In the rows, 128 means zero.
The rows of Y fall into a few groups and each row is roughly a mix of its group's hidden directions.
Y (73 x 10):
[[134 143 149 164  86 137 131 122 109  78]
 [110 135 161  84 154 103 125 113 154 160]
 [106  89 170  99 116 118 145  94 124 147]
 [153 103 178 145  90 128 121 101 121 109]
 [152 150  91 160 117 155 144 155 125  90]
 [170 131 157 126 113 163 142  98 167 128]
 [ 67 150 123 102 145 140 141 102 116 145]
 [186 115 152 128 113 143 161 131 133  97]
 [164 102 170 111  98 140 155 110 147 114]
 [122 152 143 161  84 126 133 134 102  82]
 [ 94 101 135 133 138 168  80 124 103 124]
 [107 103 129 139 102  69 122 150 100 133]
 [161 130 141 129  99 146 166 149 154  87]
 [ 81 129  91 156 121  97 109 140 105 145]
 [ 66 141 112 105 156 121 125 117 103 147]
 [174 149 144 135 125 160 128  96 170 134]
 [112  99 164  97 146  83 113 124 121 154]
 [178 111 135 160  94 100 120 152 137 115]
 [154 127 142 112 142 190 145 111 155 114]
 [ 91 137 154 136 156 119 122 116  98  77]
 [136 112 178  87 159 142 113 106 135 144]
 [177 152 158 151  89 150 119 116 132 123]
 [123 152  81 150  96  90 154 125 137 142]
 [139 154 139  98 146 182 121 110 163 127]
 [180 129 164 117 127 138 107 104 146 162]
 [149  93 162 135 133 107 140 165 101  95]
 [ 61 139 117 111 137 109 131 119  99 146]
 [101  90 159 117 144 149  85 110 106 139]
 [141 115 163 121 121 151 146 168 143  80]
 [161 138  87 135 136 178 137 121 156 143]
 [136 153  79 148  95 108 147 101 137 152]
 [158  90 125 105 131 132 123 117 158 180]
 [108  98 138 149 138 144 102 166  92  96]
 [150 166 130 110 183 151 111 117 140 147]
 [158 164 141  99 182 138 133 140 144 124]
 [103  93 173  99 111 113 122 103 144 152]
 [179 137 114 156 113 148 130 160 145  96]
 [140  97 128 144  65 135 143  94 129 130]
 [151 137 156 121 177 158 108  90 135 119]
 [159 149  91 162 146 133 134 157  99 102]
 [149 109 140  99 175 137 111 103 149 164]
 [140 165 142 163 103 153 129 122 113  81]
 [ 98 111 166  97 132 170 102 113 150 130]
 [192 131 125 153 120 147 121 145 154 105]
 [147 105 113 167 119 152 119 145  85  94]
 [ 72 122 148 101 119 116 148  97 114 152]
 [ 89  87 108 142  95 110 150 140 114 102]
 [141 101 190 132 109 114 113  99 118 114]
 [159 131 106 139 134 167 135 169 131  86]
 [111 122 165 151 119 127 126 107 102  71]
 [116 130 139  95 173 162 124  88 139 148]
 [180 156 117 144 109 170 128 121 149 140]
 [130  92 188  99 154 127 113 129 117 128]
 [ 82 143 116 146 129 120 140 143 101  76]
 [172 153 134 136 148 177 117 100 144 122]
 [ 79 125 110 143 134  81 114 154 107 140]
 [ 90 162  89 146 126 100 119 156 103 128]
 [156 135 153 115 137 171 138  87 163 138]
 [100  92 147 123  91  83 140 137 103 131]
 [160  85 148 132  98 139 148 157 130  94]
 [108 109 154  96 184 106 112 112 124 141]
 [125 138 155  89 171 155 103 105 142 148]
 [151 127 148 107  89 120 166 104 169 133]
 [176 169 151 147 111 160 116 112 131 119]
 [144 111 112 162  74 141 150 138 123  96]
 [156 149 113 124 182 160 101 113 146 134]
 [161  81 159 120 104 121 120 106 144 159]
 [139  89 153  93 169 157 123 103 133 133]
 [159 170  92 140 142 167 138 139 135 106]
 [191 142 126 163 117 125 110 135 157 123]
 [126 136 116 104 177 185 131 120 134 118]
 [164 139 141 101 140 120 111 129 148 187]
 [ 74 148 137 105 132 125 137  87 124 160]]
Here is one row of each group, with its name. Which group are the others in?
[147 159  85 159 138 129 111 169 124 107] | S
[113 148  69 124 163 153 141 145 141 132] | U
[149 162 100 146 142 145 144 170 130  90] | B

[166 172 103 138 136 173 129 128 148 138] | U
[118 109 100 172 104 103 130 154  91 113] | B
[159 107 169  99 137 118 129  84 128 154] | B
[173 162 125 123 100 132 121 146 144 173] | U
[190 135 115 151 142 148 109 145 151 110] | S
[ 98 155  85 131 110 109 146 174 120 131] | U
